Some points, each followed by its number:
"-0.076 0.401 -0.685 -1.470 -1.119 -0.051 0.504 1.547" 0
"0.371 1.375 -0.165 1.413 0.984 -0.321 -2.556 1.448" 1
"-0.180 -1.688 0.723 0.420 0.416 0.243 0.997 -2.140" 2
"-0.093 0.534 -0.678 -1.453 -1.112 -0.014 1.631 1.388" 3
"-0.170 -1.435 0.736 0.038 -0.033 0.224 0.829 -1.773" 4
"-0.191 -1.694 0.911 -0.001 0.437 0.165 0.235 -2.142" 5
"-0.171 -1.446 0.621 0.188 0.134 0.353 1.153 -1.828" 6
"-0.077 0.863 -0.680 -1.470 -1.129 0.000 0.894 1.679" 7
"0.349 1.568 -0.236 1.779 0.883 -0.320 -2.560 1.212" 8
"-0.192 -1.691 0.830 0.398 0.455 0.319 1.529 -2.143" 9
"-0.078 0.579 -0.683 -1.464 -1.118 -0.056 0.419 1.655" 10
"-0.088 0.349 -0.667 -1.461 -1.115 -0.046 0.817 0.916" 11
"-0.181 -1.698 0.781 0.334 0.266 0.317 0.613 -2.135" 12
"-0.166 -1.464 0.748 -0.122 0.046 0.263 0.840 -1.718" 13
"-0.193 -1.693 0.943 0.011 0.435 0.153 0.180 -2.142" 14
"0.358 1.527 -0.108 1.005 0.960 -0.323 -2.561 1.266" 15
"0.423 1.768 -0.273 1.186 1.032 -0.322 -2.550 1.014" 16
"-0.105 0.360 -0.548 -1.318 -1.012 -0.047 1.638 1.429" 17
"-0.121 -1.404 0.711 0.306 0.427 0.198 0.971 -1.783" 18
"0.376 1.629 -0.133 1.291 1.127 -0.259 -2.191 1.472" 19
"0.278 1.108 -0.150 1.675 1.137 -0.327 -2.560 1.868" 20
"-0.098 0.659 -0.677 -1.467 -1.122 -0.021 0.929 0.929" 21
"-0.115 0.486 -0.547 -1.263 -0.988 0.055 0.564 1.342" 22
"0.422 1.345 -0.180 1.650 1.018 -0.307 -2.132 0.946" 23
"-0.181 -1.687 0.746 0.422 0.417 0.233 0.973 -2.140" 24
"-0.100 0.705 -0.679 -1.459 -1.110 -0.060 0.910 0.733" 25
"-0.052 0.620 -0.637 -1.136 -0.896 -0.103 1.330 1.731" 26
"-0.078 0.719 -0.681 -1.443 -1.118 -0.070 1.151 1.161" 27
"-0.161 -1.490 0.391 -0.140 -0.011 0.346 0.948 -1.858" 28
"-0.090 0.680 -0.680 -1.458 -1.120 -0.022 0.820 2.101" 29
Which three points above are nearest to each new point, looking only along the 3 directions in which the numbered points spread most? Their numbers follow each, nearest first.
"-0.028 0.843 -0.637 -1.163 -0.891 -0.094 0.791 1.229" 22 0 10
"-0.182 -1.688 0.849 0.176 0.034 0.242 1.577 -2.146" 9 6 2
"0.412 0.893 -0.062 1.787 0.975 -0.330 -2.565 0.870" 23 8 16
"0.455 1.359 -0.139 1.743 0.976 -0.312 -2.558 1.422" 8 20 1
"0.216 1.462 -0.135 1.556 0.755 -0.295 -2.158 0.618" 23 16 1
"-0.038 0.606 -0.630 -1.226 -0.919 -0.044 0.390 0.839" 22 25 11
"0.375 1.680 -0.313 0.928 0.823 -0.294 -2.210 1.043" 15 16 19
"-0.178 -1.693 0.788 0.496 0.336 0.274 0.402 -2.146" 12 5 14
"-0.177 -1.695 0.888 0.200 0.083 0.259 0.768 -2.139" 12 24 2
"-0.033 0.646 -0.646 -1.138 -0.932 -0.021 0.443 1.192" 22 0 10
"0.364 1.730 -0.231 0.634 0.639 -0.285 -2.237 0.963" 15 16 1
"-0.087 0.958 -0.686 -1.458 -1.111 -0.065 1.177 1.185" 27 7 21
"-0.105 0.507 -0.681 -1.459 -1.112 -0.063 1.243 1.391" 27 3 17
"-0.179 -1.697 0.649 0.198 0.330 0.344 1.549 -2.139" 9 6 2
"-0.109 0.723 -0.679 -1.456 -1.123 0.041 0.548 1.718" 10 0 7
"-0.049 0.705 -0.611 -1.160 -0.886 -0.050 0.589 0.940" 22 25 11
"-0.056 0.806 -0.635 -1.138 -0.924 -0.085 0.572 0.811" 22 25 11
"-0.123 -1.361 0.494 0.310 0.411 0.197 0.765 -1.821" 18 4 6
"0.286 1.886 -0.165 2.111 0.806 -0.323 -2.563 0.696" 8 20 23
"-0.074 0.612 -0.678 -1.447 -1.110 -0.074 1.261 1.382" 27 3 17
